One turn sends every row of this set to another row. A few are shown first. Where does it send the rows asked after them?
Z584: [-20   1  -9 -24 -23 -39  20  13 -33   3 -12 -18 -17 -19 -11]
Z619: [  4   1  -2  -9 -17 -22 -12  15  -6 -13 -14 -11  36   2   9]
Z504: [  2  11 -10  -7 -20 -19 -10  26  -7  -9 -24 -16  37  -4  10]
Z948: [ 16  14 -31   4 -37 -15  -9   1 -28 -14 -19  -5  10  -7  -5]
Z167: [-14  -1  12 -29 -20 -32  23  16 -21   8  -9 -20  -6 -10  -2]
Z93: [ -8  17   2   4 -25 -15  -3  18 -47  -5  -1  -3  29 -29   0]
Z674: [ -3  -2   1 -17 -23 -41   5   6 -21  20 -12 -26 -14  -2   1]
Z825: [  8  -1  -9  -9 -17 -19  -5  21  -8  -9 -19  -5  38   2  11]
Z663: [-22  -8  10 -17 -23 -31  28  16 -20  14  -8  -8   4 -13 -12]
Z807: [ -9   5   2 -24 -26 -32  25  11 -34   8  -6 -17 -17 -18 -10]
Z781: [-11   1  10 -14 -22 -38   7  12 -29  23  -8 -25  -9 -10   3]
Z329: [ -7  21  -7  -2 -32 -19  -9  23 -45  -3  -2 -12  33 -29   5]
Z733: [ -9  16  -4   4 -26 -23  -2  29 -44  -3 -18   6  32 -29   6]
Z362: [ -3   5 -11  -7 -16 -25  -7  12 -17  -6 -20  -4  47  -2  10]
Z126: [-12  -4   8 -20 -27 -30  28  16 -35  13 -14 -11  -5  -9 -21]
Z806: [ -7  25  -9   4 -27 -13  -2  27 -42  -4 -14  -8  30 -31   1]
Z541: [ -8  20  -3   8 -31  -7  -4  17 -47  -4  -8  -3  27 -25   4]
Z391: [ -2  -2  -2 -29 -24 -36  22   8 -18   4 -12 -19 -17  -5  -8]
Z62: [ -4  15  -4   4 -24 -12   4  25 -46  -1  -7   2  33 -29   3]
Z108: [ 13  12 -37   0 -27 -28  -6  -2 -30 -11 -21   1  24  -7  -7]
Z550: [-12  -4  -6 -14 -31 -32  29   7 -28  11  -9  -5 -11 -17 -22]
Z334: [  5   1 -11  -8 -21 -29 -10  25 -10 -11 -30  -2  34  -1  12]
Z639: [ 19  12 -31   0 -33 -23  -8  -1 -30 -17 -12  -3   8 -11 -13]
Z924: [-26  -3   2 -28 -18 -38  19  19 -26   5 -12 -21  -6 -16  -4]
Z178: [ 17  21 -36   1 -33 -20  -7  12 -25 -13 -23  -9  11 -14  -9]
Z204: [ 22  11 -36   1 -32 -19  -1   7 -31 -12 -16   2  11 -12  -9]
Z216: [-10 -10   9 -24 -24 -31  25  17 -23  12 -18 -14  -2   0 -17]
Z109: [-16  -6  -9 -29 -20 -42  16  13 -18   1 -17 -21 -13  -8  -8]
Z894: [ 16  16 -36  -5 -39 -24 -13   8 -32 -13 -11 -13  13 -14  -6]
Z56: [ 15  13 -34   2 -34 -30  -5  13 -33 -13 -26   6  10 -16  -6]
Z881: [ -4  -7  -1 -22 -28 -32  26  11 -27  10 -19 -13 -10  -2 -23]
Z656: [ -5   4  -1 -12 -26 -39   7   6 -33  21  -8 -23 -18 -11  -4]
Z972: [  0   5  -3  -4 -23 -14 -12  16 -10  -9 -19 -11  36   3  15]
Z630: [  3   6 -12 -14 -26 -25 -17  21 -11 -10 -14 -20  38  -2  12]
Z702: [ -8  19 -14   4 -23 -20  -1  10 -49  -3 -11   3  36 -25   0]
Z147: [ -9 -12  -5 -21 -26 -35  25   8  -8   8 -14  -9  -6  -2 -15]

Z948 goes to Z972
Z109 goes to Z924
Where do these go?
Z733 goes to Z56
Z702 goes to Z108
Z167 goes to Z807
Z806 goes to Z178
Z781 goes to Z656
Z619 goes to Z93
Z630 goes to Z329
Z204 goes to Z825
Z147 goes to Z663
Z216 goes to Z126

One turn sends every row of this set to another row. A few are shown first. Where does it send the rows asked after them?
Z557: [  9 -15  -8  20   7 -22 -31 -18 -18   8  -9  -5  18]
Z201: [ 14 -50   9   4   7  -5 -13 -12 -10   2   8  12  28]
Z720: [ 15 -10  -4  -9   9  -7  16  22  -4  -9  -3  -7  11]
Z308: [ -3  13  -1   4   9 -17  -2  13 -25  10  -7  -3  16]
Z11: [  7 -24  20  22   4 -17  -3   7 -31 -11  -1  -7  15]
Z621: [  7 -37 -13 -24  11   7   1  -1  -1  -9   0  -1   8]
Z40: [ 11 -43  14  23  -2 -11  -8  -2 -25   2  -4  -9  19]
Z682: [ -5 -18 -17  -5   6   3 -22 -23  -2  18  -8   6  22]
Z500: [ -7  -1 -12  14   0  -9 -17 -13 -16  19 -17  -4  21]
Z711: [ -6  12  -5   7   3  -8  -1   8 -16   4 -14 -11  11]
Z744: [ -3   0  -4 -22  14  -1   9  19 -12   0   2   1  10]
Z695: [  3 -25 -13 -32  12  10  -3  -4  -6   4  12  -3   9]
Z918: [ 10 -28  21  18   5 -12  -7   8 -25 -14   3 -14   7]
Z419: [ 15 -39  16  -8  14  -2  -5   2  -3 -14  17   9  19]
Z620: [  9 -33  15  22   0 -14  -5   7 -29 -14   1  -5  13]
Z625: [ -4 -14 -14 -24  12  11 -10  -9   8   2   1   5  13]
Z52: [  4  -6  -9  12   4 -16 -25 -16 -27  23  -2  -8  21]
Z830: [ 19 -50  11  11   2  -6 -10  -7  -9   8   5   2  26]
Z502: [ 13 -29  18   8   9 -11  -6  11 -17 -25  12  -1   8]
Z33: [ 17 -28  23   3  13  -8  -9  10  -8 -19  15  -6   8]
Z961: [  6   1  -8  11   5  -6 -26 -17 -26  21  -1   0  26]
Z874: [  0  -7 -10  14  -8  -9 -27 -12 -24  15 -13   1  28]
Z452: [ 13 -45   9  22  -3 -12  -8  -2 -23   0   0   3  24]
Z496: [  1  10  -2  10  -6 -10  -7  14 -26   0 -12  -7  19]
Z978: [  8  -1  -4 -19  10  -1  12  18 -12   1   8 -11   9]
Z738: [  5   1  -5 -16   6   9  13  16 -20   0   2  -6  13]
Z68: [  1 -28 -16 -12   9   1 -26 -26 -15  19   6  -1  17]
Z664: [  8 -41  12  23   0 -14 -11 -10 -27   4  -3   1  26]
Z434: [  9  14  -2   9   2  -7  -1   9 -27  14  -4  -6  24]
Z461: [  0 -26 -15 -10  -1   6 -30 -20  -8  10  -2  11  26]
Z794: [ 19 -48   9  10   4  -8 -12  -5  -8  -2  10  12  27]
Z778: [  0 -19 -12 -29  11  19  -4  -5 -14  -2   9   1  10]
Z293: [ 11 -22  22   3  12 -10   1  14 -16 -23  12  -2  11]
Z175: [ -6  -3  -8  10   7 -17 -23 -11 -27  22  -9   2  21]
Z596: [ 16   4   0  18   7 -25  -4  12 -15   2  -9  -9  18]
Z63: [ 22 -41  17  -1  11  -4 -11   1   2  -6  16   4  20]
Z857: [ 19 -38  15   0  11  -7 -11   4  -4 -17  18   9  17]
Z467: [ -5   5  -6 -17  10   4   4  10  -1  -7  -3  -5   6]
Z300: [  2   3  -2 -16   2   4   2  21 -11 -14   0  -3  11]
Z549: [ -6 -23 -13 -31  15   8  -6  -3  -6   5   5   9  12]
Z456: [  8  11  -2   8   5 -17  -2  11 -25  13  -1 -14  16]
Z537: [  3 -40 -16  -6  10  -2 -27 -25  -9   2  -3  -1  12]
Z683: [ -9 -25 -15 -11  11  -1 -26 -22 -16  19  -1  10  19]
Z187: [  0 -19 -14 -12  10   9 -29 -26 -18  12   7   5  18]
Z659: [  1 -20 -11 -29   5  14 -12   0   0  -8   6   8  15]

Z557 goes to Z720
Z308 goes to Z549
Where do these go?
Z33 goes to Z830
Z500 goes to Z467
Z874 goes to Z300
Z456 goes to Z695
Z187 goes to Z434
Z293 goes to Z201
Z452 goes to Z502

One turn sends every row of this set to another row. A few are shown first. Where does it send the rows asked after them?
Z696: [  8  22   2  19  -6  13 -10  -2 -13   0   2   3 -14 -20  -4  -3   8  -9
  18]
Z740: [  8  12  -2  18  -3   6 -11  -6  -3  -3  -1 -14 -15 -20 -25   0  13 -14
  13]
Z905: [-16  14  20   2  -7  -5 -18 -11  23   1   5  13  -1   4 -18   4  10  -4
  18]
Z954: [-32  12 -14 -13  -5  -7  -4  -1  10   9 -26  -2   2   2  -9  -3   4  16
  -6]
Z993: [  8 -19  -6  -6  -6   8 -11 -15  -2  10 -20   4  12  16 -17   2 -14  -8
  -9]
Z454: [ -6  -5  -5  10  26  -5   6  -3  18  11  -3  12 -16  27   6  -4  -8   3
   2]
Z159: [ -1  -2  -1  11   6  -7  15   2  18   5  -1  11  -6  29  17 -16  -4  12
   1]
Z558: [ 11  12   2  18  -4 -15  -2   4   8  -1  20  17   1   2   5 -10  10 -10
 -31]
Z306: [ 20   8  -4   9  -9  -7   1 -14   2  17  27  -1   8  14   7 -13   7   2
 -27]
Z897: [ -7  12 -18  -1 -14  16  -6 -12   0 -20  29  -5 -10   5  10  -4   8  10
  -5]
Z98: [ 19  13  -7   8   0  -7   5 -13   0  27  26   8   2  17   0   3  14  -8
 -14]
Z9: [-21  13 -14  -4 -21   2 -12  10  17   2  -6 -20   2  -8  -9  18  -2   4
  -2]
Z220: [  8 -12 -15   2   9  -2  -8  -7  -6  19  -6   3  -5  13 -25  -3 -19  13
 -19]
Z872: [-18  22  24   2   0   6 -17 -23  16   7  -2   9   8  -2 -13  -2   9  -1
  10]
Z582: [ -7   0  20  10  -5  -6  -7 -20  35   1  -9  10   1   6 -13   2  11  -6
   8]
Z836: [ 14 -16  -1   0  -9   2  -6 -19   6  13 -22   2  -3  17 -14   3 -10   5
 -22]
Z844: [-16   7  -6  -5  20  -2   2   0  20   1   1  18  -1  27   3  -8 -14   4
   5]
Z327: [ -1  -9 -15  16   0  -4   6  11 -18   5  12 -22   7  -3   6 -20   1   5
   8]
Z148: [-17   2  15   0   2   1 -18 -10  27   9  -9   7  12  -2 -10  -6  16  -7
  16]
Z130: [-9 -7  6 -8 14  1 13  4 20  5 -2 11 -7 25  7  1 -8 13  7]
Z55: [ -6 -17 -19   8   9  -7   8   9 -18   9  15  -5  11   7   5   6 -12   3
   8]
Z51: [  8 -19  -2  20   3   0 -16 -25   1   8  -9  11   3   3 -18 -12   3   3
 -27]
Z573: [  6  -7   0  -8  -8   6 -16 -21   3  12 -18 -11 -13  22 -12  13 -10   6
  -9]
Z598: [-14  -2  -8  -9  -8  -6   0   4  -6 -17  -7   4  -4  -9  13 -13  28  -1
 -13]
Z397: [ -7 -17  -4  22   2 -12   9  -1 -19   8  17  -9  11  -3  10  -8  -8  -1
   7]
Z421: [  7  16   3  19  -2  11  -4  -9 -25  10   6  -5  -7 -16 -10  14   8  -3
  13]
Z37: [-31   6  -4   1 -10   6  -1 -14  -9 -10  24   0  -7  -1   4  -9  25  10
  -7]
Z2: [  2  22  -6  25  -5   8 -14 -15 -18   3  10  -9  -3  -8 -15   1   5 -11
  17]
Z295: [-13  30  -3  -2 -12   6   3  -8   0 -15   9   8  -3  -4  10   6  28  -4
 -12]
Z57: [  0  -8 -15  15  10   4  16  -1 -16  13  10 -19  13   5  11  -3 -13   5
   7]
Z462: [-22   7 -14  -4 -17  -5  -5   6  19  -1 -18 -11 -10 -15 -19  10   2   4
 -13]
Z755: [-14  13 -18  -1 -13   4  -6  -6  -3 -18  22  -7  -9  -4   5 -13  25   3
 -14]
Z890: [ 13   7   1   1  -8 -10  -1 -23  10  22  31  -9   7  13   2  -3  -8   7
 -16]
Z812: [-26  19  -8  -1  -8   6   2  13  13   3 -13  -3 -10 -14 -17   2 -15   4
  -9]
Z902: [ 17  -2   2  11  -3   0  -3 -13 -10   4  33   5  14   0  -8   5   5  -8
 -24]
Z82: [ -5   5 -19   3   3 -10   1   1   9  19 -28  -5  -7 -20 -13  -5   8  10
 -15]

Z836 goes to Z462
Z295 goes to Z902
Z890 goes to Z573
Where do these go?
Z598 goes to Z558
Z327 goes to Z159
Z37 goes to Z98
Z844 goes to Z872
Z454 goes to Z148
Z130 goes to Z905

One turn sends every row of this set to another row. A few are shown first. Where does it send the rows asked after them?
Z101: [  2  11   6  -7 -16  -1   8 -22 -10  10  -5   6   3  -6 -13 -15   2 -23
  -7]
Z436: [ -4  10   9 -10 -18  -2  10 -16 -12   9 -10   0   7 -12 -11 -16   1 -20
 -16]
Z716: [ -9   7  -7  -5 -10   9   0  -6 -27  13  -5  18 -12  14  -4   7   6  15
  -3]
Z256: [  1   7  -9 -14 -23   0 -19  20 -16 -17  18   0 -14  -6 -19  12  -8   5
  -5]
Z190: [ 18  -4  14  -3  -4   1  11   9   4   4  -8  -2   4  -6   3  23 -20   5
  21]
Z833: [  5   5  24  -3  -8  -1   4   5  -5   1 -10   0  15 -10   3  26 -22  -4
   8]
Z601: [-18   3 -20  -9 -16 -10  -1 -11  -2   2  12   0   5 -24  19 -16  -2   2
  14]
Z985: [-11 -27   9   1   9 -18  -3  17   1 -17   7  10   6 -10   0  13 -10   3
 -14]
Z641: [ -6   4 -24 -13   5 -18 -15  12   6   2  -3  14   8  12   7 -21   0   7
   4]
Z932: [-12   2 -13  13   6  -5  -1  26  12  10 -10 -24  11   8  -2  -2  13   6
  -4]
Z140: [  6  -6   0 -15   6 -18 -12  12 -11  -6  26  -8  27  -8   2  13  -8 -10
 -10]
Z788: [ -8   1  -6   0 -11  10  -5  -6 -25  12 -15  15 -17  11  -8   5  -4  14
   0]
Z594: [  3  -4   4 -12  -2  17  19  -1   3  23  21  -5 -17  -8 -17  12   8  -2
   5]
Z867: [ -3   8 -10  -9  14   0  -1  10   5 -12  16 -18  11  16   9 -15  20  -1
   3]
Z97: [-33  -2 -10  21  -9   1  -7   7  19   0  -3  -2   2   4 -16  -4   9  -7
   4]
Z911: [-35   5  17  -8  -3   2 -10  -4   9  15  -4 -10  -4  13   3   9  -1  -3
  -2]
Z796: [ 14  -3  14   2 -16   3   3  17  11  14  -6 -10   9 -17   7  21 -12  -5
  14]
Z521: [  7   0   1 -10  -8  15  20  -5  -2  26  15  -6 -15   2 -18  17   7  -4
   1]
Z317: [  8  -3   0  -7  -7  17  15  -8   4  24  13  -2 -16  -6 -21  11  14   2
  10]
Z219: [-20 -20   5 -14  -3 -20  -5  11  10 -11  17  10  20 -15 -14   0  -6   6
 -13]
Z115: [-19  -1 -20  -5  -4  -3  13 -12  -3  10  12   2   1 -25  12  -2 -16  20
   8]
Z866: [-10  -2   5  11 -10  17  10  -7   6  -7  21 -11 -13   2   4 -11   2  15
 -18]
Z609: [ 12  -3  -6   2  11  13  -4   4   9 -26   3   0 -16   4   7  -6  12  -7
  -6]
Z39: [-23  -7  -6 -19  -5  -6  -2  29  -7  14  -1 -20   6  10   6  -8   2  -5
  19]
Z930: [ -7 -19 -10  -2  -1 -14  -9  12 -10   6   7 -15  27  -6   7  11 -24  11
 -10]
Z678: [ -4 -14 -15  -1   3 -13  -7  13  -5   0  26 -10  24 -20   1  11   8  18
  -7]
Z994: [  5  22  11 -12   1   0  -8  12  12  14   6   8  -9  -5  -1  -5   5  -1
 -30]
Z332: [ -2  12  -6 -10 -16 -14 -12   7 -19 -25   5   4  -9 -10 -27  13   1   3
  -1]
Z977: [  3   4  -5 -25  -1   9 -11  12  29  13  -5   4   4  10  -9 -13 -17  -2
  -5]
Z768: [-10 -13 -15  -3  -3  -6 -10  21  11  -6  14 -18  -7  20 -25  12   2  -1
   9]
Z792: [  0   8 -11  -7   2  -2  -4  27   5   2   8 -16   8  25  -9 -15 -17  -4
 -14]
Z569: [ -2  15  -6 -19 -13  -5  -6   7 -10 -15  20  -1  -5 -24 -27  16   2   5
 -12]
Z892: [-13   3 -23 -10 -10 -16  13 -13   6  10  10   1   4 -27   0 -14 -10   7
  14]
Z926: [ -6 -31   2 -21  10 -12   2   9  15  -5   9   1   9 -18   3   5  -9  14
 -10]
Z78: [-11  -3 -24 -11 -23  -2  -3  -4   2   4  11  20   2 -21  -7 -12   3  14
  20]
Z342: [  7  -1  -3  -5 -16  -5  -8  12  -9 -14  12  10 -16 -10 -25  18  -3 -22
   9]
Z25: [ -2  10   3  -6 -19  -1  15 -21 -11  15 -11   0   7  -6  -8 -11   6 -15
 -13]
Z705: [-14   2   0  -1  -8  11  -3   1 -27  10 -11  18 -12   9  -2   6   1  20
  -1]
Z218: [ 14 -16   1  -7 -17   3   4  -3   4   4 -24  -3   2 -16   7   7 -19  -4
  15]
Z917: [ 22 -10  -1  10  -4  -7   9   8  20 -10  -6 -16  15   0   2 -13   5  -9
  -2]
Z615: [ 13   7  -1 -12  -3  -7   1  42  -9   4  -2  -3   6  -3   6 -16   9  -6
  -4]
Z773: [ -6 -11 -10   2 -18   4  13  27 -10 -11  16 -26   3   1  -4 -20   9   2
   2]

Z994 goes to Z911
Z436 goes to Z705
Z521 goes to Z25
Where do these go?
Z97 goes to Z609
Z219 goes to Z985
Z190 goes to Z892
Z115 goes to Z569
Z218 goes to Z78
Z788 goes to Z317
Z39 goes to Z773
Z641 goes to Z768
Z867 goes to Z792
Z140 goes to Z930
Z601 goes to Z256

One turn sends every row of this set to another row. A few are shown first. Where does it send the rows asked after them?
Z414: [-11   4 -18  -7 -10  17 -17 -23  -9 -32  -7  -2  -7  -2  18   2 -16  18
  -3  -8 -17  -2   5  -2 -12  42   8 -15 -16]
Z18: [  6 -25  -8   4 -10  11  -3   0 -17 -26 -20  -5  -6  -9   7  -4   7  -4
  20  22  -5 -15 -16   4 -24   1  20  -8  -7]
Z509: [-34 -18   1  -6   0  -2 -44   6 -37 -30  10   7   0   9  12   2   1  -1
   3  10 -26 -10  16 -14 -26  -8 -14  -1 -14]
Z835: [-13 -10 -15   0 -20  -8 -22  -5 -30 -30 -18   1  -8  -3  12  -2 -11  42
   0   2  19  -4   1   7 -14 -16   5  -8 -24]
Z191: [ -6 -28  -7   7  -9   1 -11 -28 -48 -13 -10   4   1   3  -4 -10  19   7
  -9 -13 -24 -11   2 -27  -4   7 -12   4 -24]
Z843: [  0 -39 -11   2  -7 -11 -23 -20 -47  -7 -23   9  -9  15   7  -3   0 -17
 -14  -9 -21  -6  -6 -25  -9   5  -4   5 -25]
Z747: [-19  -1 -11  -4 -12  -4 -18  29 -14 -21 -14 -16 -24   4  -1 -10   6  -7
  12  11   2 -16   6   2 -10  -1  -3 -34 -25]
Z774: [-15  -7  12   2  16  -6 -11  -7  -4 -21   1  -4  10 -22   3  -2   8 -12
 -15  14  -1 -22   3 -10 -24  10   4  -8 -14]
Z758: [-14 -20  10  12 -20 -12 -28 -23 -41 -30 -19  -9 -16  27  10   6   7   1
   7  -5 -16   3  -4 -21  -6  12 -29 -13 -37]
Z64: [-19  -1   1 -21 -13  -8   1  -5  -4 -15   4  -4 -21   8  15  21 -19  -1
  -9  -2  -1  -8  22   6 -15   8 -18   4 -39]
Z426: [ -9 -17  -2  -2 -19   2   3  11 -19 -13  -9   2 -26 -10  17   7  -4  27
   0  -1  -3 -16  15  19  -6 -15 -17  -7 -37]
Z617: [-19  -9   1   1 -15  -1  -6  13 -16  -8 -18 -23 -35  -8  11 -14  -7 -14
   0   9  15   6  -1   3 -12   9 -15 -17 -41]
Z790: [  5 -27   3  -2  -1   8 -29 -16 -41 -27  16 -22  -5  -9  12   3   6  12
 -25  -8  -7 -22  13 -13 -13   1 -20  -1  -8]
Z193: [  5 -18 -15   9  -4   1 -14 -10 -18 -35  -6   2  -7   2  23  -4 -25  10
  10  21  -3  -8   3   1 -15  29  11 -13   6]
Z299: [-15   4   1   8   5   2 -29   8  -7 -16  -1 -12   1 -15  -2  -3  14   7
  10   7  -4 -29  -1  -8 -21  -4   1 -33 -20]
Z214: [-13 -17  -5  -3  -2   5 -18   0  -7 -23 -16   5  -7 -20  10   8  -7 -15
 -41  18  -6 -20  14   0 -23  18  -5  -1 -23]
Z669: [  0 -37  -9   5 -26  -5 -31 -28 -36 -20 -29 -11 -10  31  12   5  -6 -10
  -7  -5 -11 -10  -1 -25 -14   4 -16 -10 -32]
Z59: [-29 -22 -12   7 -20  16 -40   0 -27  -4 -13 -16   1  17  19   0  -3  -7
  13 -10 -15  14 -11  -7 -19   3 -13 -22 -35]
Z197: [ -3 -11  -6  -2   4 -24 -22  -8 -39 -21  -6  -8  -7  -5  20   2  -5  28
  13  15  14   2  -7   3 -14  19  18  -8 -14]
Z289: [-23 -31  -9   9 -13   1 -13  -6 -38  -6   1 -15  -3  -8  35  -8   1  -6
 -18  10 -23  10   2 -17 -10  13 -11  17 -21]
Z472: [-15 -29  -3  10 -13   8 -16 -19 -44 -11   1   1  -5  18  -8   1   2  11
   5  -2 -27 -22  20 -29  -4   3 -17 -11 -14]
Z514: [ -9 -23  -2 -13  -6  -4   0   6 -32   3 -11 -18 -15 -12  13   4  13  21
  18   8  -1 -13   0   8 -12   1  19 -11 -31]
Z727: [  4   6   4   3  -5   8 -17 -18   3 -28   0   7 -15  -6  12  20 -21 -12
  -4  -4  -5  -5 -12   1 -28  11 -19   2 -28]
Z576: [-29 -10 -13 -23 -13  -6  -8  -6 -19 -18 -11   2 -16  13   6   2 -32  13
  -8 -13  12   1  13   1 -10  -9  14  -4 -21]
Z21: [-10 -13  -6  -1 -15  13 -23  -3 -14  -5 -21 -19 -27 -22  15   6 -11  -3
 -32   6   8  -7   6   2 -20  20 -16 -11 -46]
Z30: [-16   1  -1  -3   0   9  -8 -17 -12 -21  -7  14 -20  -7  12  -5 -32   8
  -7 -28  -4  12  -7   1  -7  11   2  -6 -21]
Z114: [-11 -21  14  -9   0   2 -25  -7 -32 -40   2 -16  -1  20  -4  -9  10 -12
   9 -19   6   3  -2   0 -15  -3 -21 -21 -15]
Z240: [  0   3 -14 -14 -10  10 -25 -14  -7 -32 -14  -7  -2  -1   5  20   6 -10
   4  11 -15 -13 -14  -4 -32  27  14  -4 -20]
Z210: [  5 -37 -20  -2 -19  12 -17   6 -36 -21 -16 -22 -13  14  15  -1   3 -16
 -24 -16  -8   2  -3   5   4  14 -12 -14 -13]
Z869: [-13 -24  13   9  -4 -11 -21  -8 -49 -21  -2   2 -23  28  -2  10  -1  -2
  11  -4 -22  -8   8 -20   3  10 -23 -16 -17]

Z414 goes to Z30
Z210 goes to Z59
Z774 goes to Z214
Where do these go?
Z426 goes to Z514
Z758 goes to Z869

